In the data rows, 500 means zero.
Some points:
tensor([411, 487, 628, 332, 556, 504, 538, 527, 415, 578, 458, 566, 495, 563, 322, 431, 546, 365, 440, 567, 353, 586, 467, 645, 509, 416, 605, 495, 529, 549, 551, 435])
tensor([468, 484, 698, 235, 627, 489, 531, 504, 427, 668, 384, 342, 459, 595, 429, 507, 615, 577, 658, 603, 428, 647, 510, 574, 455, 608, 625, 730, 553, 657, 487, 489])
tensor([473, 511, 268, 634, 485, 790, 336, 428, 349, 424, 415, 324, 475, 569, 683, 474, 383, 525, 598, 497, 573, 500, 542, 624, 428, 551, 477, 569, 493, 512, 596, 620])
tensor([382, 535, 620, 865, 352, 501, 545, 585, 441, 541, 514, 481, 506, 247, 445, 509, 483, 423, 390, 478, 615, 386, 341, 477, 673, 516, 220, 392, 357, 283, 549, 302])
tensor([632, 528, 435, 345, 529, 420, 521, 518, 589, 434, 485, 715, 309, 478, 538, 543, 624, 724, 640, 582, 473, 760, 490, 329, 370, 495, 698, 565, 590, 602, 438, 636])
tensor([419, 489, 440, 872, 397, 614, 567, 631, 637, 376, 357, 448, 624, 558, 359, 652, 502, 489, 501, 453, 565, 410, 546, 718, 613, 539, 307, 613, 162, 355, 562, 386])
tensor([402, 627, 834, 390, 359, 539, 547, 367, 374, 522, 579, 547, 652, 400, 159, 471, 409, 334, 555, 535, 458, 457, 469, 514, 542, 503, 132, 417, 406, 548, 574, 522])
tensor([600, 557, 446, 460, 537, 363, 600, 689, 387, 401, 434, 575, 376, 397, 629, 638, 632, 595, 374, 421, 415, 407, 429, 544, 475, 374, 588, 495, 470, 494, 300, 507])
tensor([414, 586, 527, 567, 561, 491, 587, 688, 430, 437, 296, 449, 224, 445, 525, 715, 686, 549, 453, 497, 493, 408, 520, 683, 459, 376, 524, 596, 287, 396, 343, 371])
tensor([449, 525, 610, 412, 470, 607, 502, 459, 623, 417, 548, 459, 703, 536, 306, 576, 409, 558, 685, 584, 572, 477, 554, 649, 567, 608, 310, 459, 332, 606, 625, 613])
tensor([624, 429, 535, 181, 517, 385, 557, 423, 633, 423, 674, 424, 528, 544, 448, 607, 470, 621, 562, 543, 467, 671, 629, 469, 325, 618, 497, 442, 611, 619, 371, 543])
tensor([417, 606, 359, 790, 375, 427, 486, 403, 684, 466, 534, 698, 489, 484, 467, 430, 375, 391, 394, 430, 571, 244, 540, 372, 638, 333, 369, 319, 397, 296, 477, 488])
tensor([360, 414, 350, 561, 543, 839, 325, 265, 522, 391, 647, 536, 540, 423, 667, 434, 444, 382, 312, 499, 594, 342, 367, 473, 356, 260, 413, 310, 362, 595, 620, 675])
tensor([399, 448, 469, 702, 714, 603, 604, 698, 548, 390, 232, 301, 389, 625, 539, 694, 700, 539, 354, 451, 477, 393, 506, 692, 458, 414, 586, 762, 180, 436, 308, 324])
tensor([468, 617, 594, 496, 465, 411, 598, 557, 478, 420, 518, 527, 383, 383, 451, 572, 617, 385, 340, 373, 399, 450, 527, 519, 433, 364, 414, 408, 419, 391, 356, 384])
tensor([378, 430, 474, 667, 710, 723, 511, 630, 511, 463, 341, 426, 538, 676, 426, 254, 515, 373, 380, 560, 373, 606, 424, 629, 633, 578, 741, 509, 495, 438, 506, 413])
tensor([493, 549, 219, 722, 437, 552, 652, 838, 711, 270, 542, 572, 465, 433, 692, 577, 611, 369, 282, 298, 437, 278, 568, 756, 546, 349, 639, 208, 354, 268, 398, 489])
tensor([574, 450, 485, 512, 461, 538, 476, 606, 563, 219, 601, 545, 532, 421, 538, 709, 298, 707, 629, 613, 658, 460, 474, 545, 557, 596, 475, 419, 435, 545, 501, 597])
tensor([515, 549, 542, 327, 640, 504, 490, 506, 567, 473, 555, 494, 310, 506, 539, 453, 551, 617, 653, 604, 549, 704, 619, 415, 404, 622, 697, 404, 642, 495, 462, 574])
tensor([701, 410, 436, 514, 424, 159, 508, 498, 476, 602, 698, 442, 574, 464, 514, 315, 435, 521, 420, 408, 436, 839, 606, 357, 524, 772, 584, 359, 917, 360, 511, 289])
tensor([607, 466, 760,   0, 613, 329, 487, 226, 548, 599, 786, 574, 540, 430, 410, 400, 517, 601, 605, 638, 445, 748, 486, 209, 315, 575, 532, 348, 768, 796, 481, 674])
tensor([403, 511, 392, 675, 360, 521, 363, 509, 688, 699, 525, 534, 652, 516, 504, 182, 240, 481, 677, 576, 559, 420, 415, 522, 941, 642, 581, 318, 669, 431, 775, 501])
tensor([443, 507, 537, 366, 594, 727, 363, 138, 276, 374, 445, 581, 438, 551, 494, 614, 520, 435, 378, 505, 499, 410, 453, 352, 119, 163, 302, 745, 282, 732, 431, 713])
tensor([410, 634, 474, 530, 498, 535, 420, 429, 559, 575, 385, 751, 557, 569, 447, 294, 390, 463, 584, 563, 474, 302, 391, 395, 756, 352, 560, 483, 457, 576, 606, 687])
tensor([461, 631, 566, 294, 387, 335, 379, 198, 694, 670, 648, 546, 652, 561, 315, 315, 277, 497, 756, 570, 567, 480, 658, 396, 676, 595, 334, 320, 634, 565, 687, 623])
tensor([551, 545, 603, 535, 377, 461, 563, 481, 356, 464, 414, 531, 566, 516, 282, 618, 434, 570, 618, 566, 527, 558, 530, 527, 502, 608, 276, 638, 409, 502, 492, 507])
tensor([484, 603, 420, 366, 562, 509, 625, 562, 487, 556, 311, 510, 608, 753, 281, 441, 660, 383, 510, 461, 293, 573, 678, 814, 521, 486, 527, 525, 394, 518, 535, 557])
tensor([618, 571, 643, 219, 718, 240, 568, 297, 342, 548, 506, 567, 471, 489, 403, 470, 698, 553, 344, 495, 406, 619, 514, 240, 329, 434, 401, 492, 523, 634, 325, 529])
tensor([584, 561, 558, 572, 527, 406, 572, 519, 380, 521, 509, 437, 521, 457, 572, 574, 518, 596, 571, 508, 645, 454, 586, 409, 502, 650, 385, 523, 462, 418, 454, 536])
tensor([424, 540, 681, 292, 646, 463, 516, 538, 439, 562, 390, 453, 395, 503, 444, 577, 642, 517, 512, 561, 444, 501, 464, 608, 477, 405, 564, 599, 410, 610, 476, 461])
tensor([509, 539, 728, 363, 483, 408, 527, 417, 368, 690, 498, 520, 567, 444, 413, 557, 547, 588, 672, 622, 590, 501, 471, 432, 515, 582, 336, 596, 463, 586, 610, 568])
tensor([556, 472, 524, 484, 532, 301, 555, 488, 494, 448, 547, 518, 422, 389, 485, 579, 604, 552, 301, 445, 452, 556, 459, 393, 427, 443, 428, 446, 478, 480, 343, 358])
tensor([580, 508, 463, 615, 513, 473, 528, 564, 522, 525, 512, 381, 546, 462, 603, 556, 477, 695, 682, 562, 694, 512, 575, 467, 583, 752, 430, 471, 475, 428, 532, 568])
tensor([464, 448, 403, 830,  43, 547, 695, 886, 530, 628, 485, 566, 579, 409, 557, 727, 491, 321, 521, 374, 525, 244, 542, 892, 607, 449, 477, 543, 386, 205, 619, 382])
tensor([480, 649, 329, 932, 204, 242, 451, 534, 614, 431, 620, 615, 440, 397, 571, 430, 288, 373, 392, 277, 602, 286, 647, 383, 725, 447, 377, 262, 580, 114, 494, 298])
tensor([429, 516, 226, 711, 539, 868, 350, 334, 570, 261, 379, 473, 357, 536, 661, 618, 525, 619, 554, 503, 625, 472, 501, 464, 256, 369, 397, 647, 224, 561, 489, 707])
tensor([372, 533, 705, 507, 542, 523, 532, 519, 548, 456, 548, 543, 400, 420, 446, 482, 623, 329, 331, 408, 406, 493, 453, 428, 440, 341, 526, 508, 442, 460, 423, 369])
tensor([488, 500, 368, 452, 483, 785, 347, 209, 459, 406, 556, 545, 524, 552, 577, 447, 462, 454, 529, 487, 519, 514, 512, 406, 240, 351, 431, 554, 455, 656, 581, 761])
tensor([668, 502, 317, 452, 560, 438, 526, 735, 564, 519, 564, 368, 320, 495, 820, 425, 490, 749, 769, 554, 610, 727, 672, 520, 540, 844, 890, 375, 859, 390, 478, 575])
tensor([471, 562, 519, 531, 543, 506, 485, 536, 601, 264, 543, 626, 385, 435, 401, 465, 516, 475, 380, 451, 426, 612, 468, 452, 486, 427, 530, 381, 477, 470, 417, 444])
tensor([397, 288, 738, 243, 669, 472, 512, 556, 427, 734, 497, 157, 694, 668, 443, 492, 472, 400, 455, 580, 414, 476, 496, 805, 558, 608, 633, 614, 551, 602, 561, 286])
tensor([388, 545, 697, 606, 329, 450, 417, 399, 574, 528, 458, 625, 538, 472, 393, 526, 362, 421, 471, 429, 453, 225, 352, 295, 622, 269, 373, 775, 383, 584, 437, 426])
tensor([508, 482, 354, 713, 272, 311, 512, 543, 463, 696, 465, 598, 680, 603, 471, 410, 292, 323, 399, 422, 460, 230, 536, 601, 752, 417, 487, 451, 558, 329, 570, 385])
tensor([405, 430, 619, 560, 544, 468, 501, 589, 528, 485, 518, 394, 474, 426, 457, 500, 534, 450, 353, 462, 435, 529, 403, 554, 545, 480, 527, 503, 488, 465, 461, 272])
tensor([652, 346, 569, 279, 408, 289, 601, 382, 667, 478, 743, 565, 585, 481, 451, 651, 552, 515, 368, 407, 406, 620, 569, 327, 230, 441, 456, 525, 574, 605, 325, 454])
tensor([527, 549, 505, 782, 266, 434, 590, 656, 357, 556, 428, 488, 506, 447, 434, 559, 450, 487, 585, 476, 561, 511, 562, 593, 613, 645, 359, 558, 493, 268, 567, 361])
tensor([626, 464, 580, 427, 443, 383, 559, 411, 439, 577, 532, 494, 600, 471, 433, 620, 479, 698, 647, 614, 617, 577, 517, 407, 472, 660, 313, 552, 492, 570, 502, 597])
tensor([622, 405, 466, 545, 488, 334, 570, 605, 573, 474, 538, 412, 490, 429, 627, 621, 594, 609, 379, 388, 448, 545, 462, 431, 435, 538, 543, 593, 527, 478, 322, 365])
tensor([452, 602, 609, 406, 741, 549, 423, 553, 406, 390, 456, 475, 480, 526, 441, 237, 475, 476, 491, 535, 376, 653, 418, 486, 657, 606, 658, 386, 622, 571, 516, 515])
tensor([503, 515, 408, 514, 471, 434, 600, 672, 529, 522, 449, 473, 442, 487, 531, 560, 611, 504, 465, 429, 430, 493, 538, 692, 528, 487, 577, 458, 480, 415, 460, 432])
tensor([504, 498, 727, 157, 592, 436, 499, 398, 462, 584, 513, 449, 393, 472, 400, 524, 564, 631, 646, 651, 464, 695, 462, 410, 386, 561, 532, 605, 583, 689, 442, 520])
tensor([602, 466, 517, 503, 378, 230, 569, 642, 283, 578, 560, 655, 456, 312, 545, 461, 531, 436, 253, 414, 343, 535, 339, 446, 541, 408, 592, 403, 719, 414, 426, 325])
tensor([432, 485, 371, 641, 500, 772, 301, 302, 459, 472, 527, 385, 530, 518, 648, 363, 432, 429, 506, 430, 557, 533, 500, 455, 393, 479, 446, 556, 495, 536, 644, 600])
tensor([469, 383, 591, 344, 472, 510, 636, 598, 439, 522, 396, 633, 577, 511, 373, 670, 619, 419, 288, 486, 252, 364, 284, 671, 435, 221, 534, 688, 320, 679, 375, 474])
tensor([386, 389, 587, 512, 593, 600, 569, 739, 485, 540, 453, 360, 481, 524, 597, 566, 561, 375, 360, 475, 436, 342, 418, 736, 534, 415, 713, 573, 429, 473, 433, 355])
tensor([428, 441, 242, 662, 488, 846, 281, 413, 558, 355, 528, 545, 425, 501, 744, 475, 435, 517, 548, 508, 619, 491, 456, 505, 362, 380, 590, 526, 441, 554, 672, 693])
tensor([614, 359, 491, 350, 603, 561, 490, 684, 400, 580, 495, 483, 424, 457, 698, 373, 436, 730, 643, 696, 463, 694, 257, 420, 578, 727, 915, 535, 833, 637, 461, 592])
These points spread out most along one direction. Take the direction at right angles to it along which they spread out most. Then take the direction at right angles to both along which they spread out most. Go by this last direction. For each point below, how far along it does it lie, from 0 to 99? The average is 50, and the first point in the table lies past the average. One standard deviation of the points above along it is 16.
tensor([518, 479, 575, 377, 616, 385, 540, 501, 486, 551, 581, 487, 451, 405, 556, 474, 606, 526, 381, 494, 482, 534, 450, 412, 472, 489, 546, 393, 545, 517, 425, 451]) 59
tensor([550, 506, 543, 499, 700, 419, 535, 532, 376, 488, 426, 405, 455, 494, 517, 435, 586, 558, 363, 506, 447, 590, 438, 412, 506, 566, 579, 534, 544, 509, 349, 398]) 65
tensor([579, 500, 507, 360, 605, 320, 555, 429, 504, 495, 475, 447, 444, 560, 397, 571, 609, 606, 482, 523, 453, 670, 632, 486, 372, 558, 446, 528, 481, 536, 384, 437]) 61
tensor([463, 381,  38, 652, 564, 999, 254, 621, 656, 496, 475, 283, 481, 568, 999, 355, 357, 756, 886, 644, 735, 559, 461, 730, 600, 770, 888, 441, 626, 566, 842, 835]) 22
tensor([535, 618, 761,  50, 618, 336, 595, 357, 413, 530, 644, 480, 542, 428, 437, 538, 630, 435, 401, 432, 382, 421, 533, 420, 357, 394, 368, 377, 487, 676, 325, 600]) 56
tensor([429, 656, 512, 459, 506, 394, 385, 300, 559, 538, 499, 745, 446, 622, 379, 356, 350, 454, 616, 581, 584, 406, 626, 342, 617, 374, 497, 409, 530, 479, 605, 610]) 26
tensor([651, 570, 340, 623, 639, 735, 453, 418, 344, 445, 241, 447, 539, 724, 383, 468, 623, 243, 483, 394, 550, 406, 616, 396, 528, 441, 359, 649, 513, 467, 727, 562]) 37
tensor([422, 468, 585, 358, 389, 423, 427, 390, 490, 880, 586, 507, 523, 463, 562, 343, 262, 529, 738, 714, 641, 352, 442, 441, 721, 583, 568, 360, 741, 511, 666, 578]) 29
tensor([444, 499, 328, 801, 338, 488, 408, 481, 782, 479, 472, 603, 538, 562, 480, 428, 292, 532, 581, 484, 582, 393, 508, 445, 731, 497, 503, 490, 473, 388, 579, 465]) 30
tensor([594, 351, 340, 754, 404, 378, 570, 647, 580, 441, 502, 352, 646, 646, 422, 455, 428, 402, 325, 350, 346, 708, 631, 638, 527, 674, 568, 574, 632, 306, 439, 178]) 68
tensor([708, 444, 245, 609, 418, 620, 459, 517, 497, 545, 348, 325, 529, 655, 502, 661, 586, 400, 673, 392, 657, 468, 726, 521, 510, 587, 372, 671, 608, 409, 796, 475]) 40
tensor([500, 507, 540, 553, 538, 333, 710, 515, 465, 608, 580, 575, 540, 403, 571, 522, 782, 233,  39, 256, 361, 263, 479, 424, 361, 214, 422, 378, 368, 356, 298, 382]) 70
tensor([514, 424, 392, 391, 466, 633, 360, 377, 256, 528, 470, 696, 604, 601, 561, 294, 377, 361, 536, 558, 556, 649, 344, 466, 423, 595, 520, 423, 737, 563, 520, 546]) 34
tensor([427, 443, 379, 581, 527, 908, 298, 265, 637, 274, 543, 387, 411, 557, 643, 562, 424, 576, 632, 517, 649, 558, 558, 395, 209, 456, 452, 677, 363, 617, 533, 701]) 21
tensor([561, 470, 652, 464, 496, 525, 477, 502, 513, 486, 586, 493, 576, 389, 537, 536, 418, 694, 678, 601, 617, 517, 374, 359, 556, 662, 449, 565, 506, 624, 529, 624]) 38
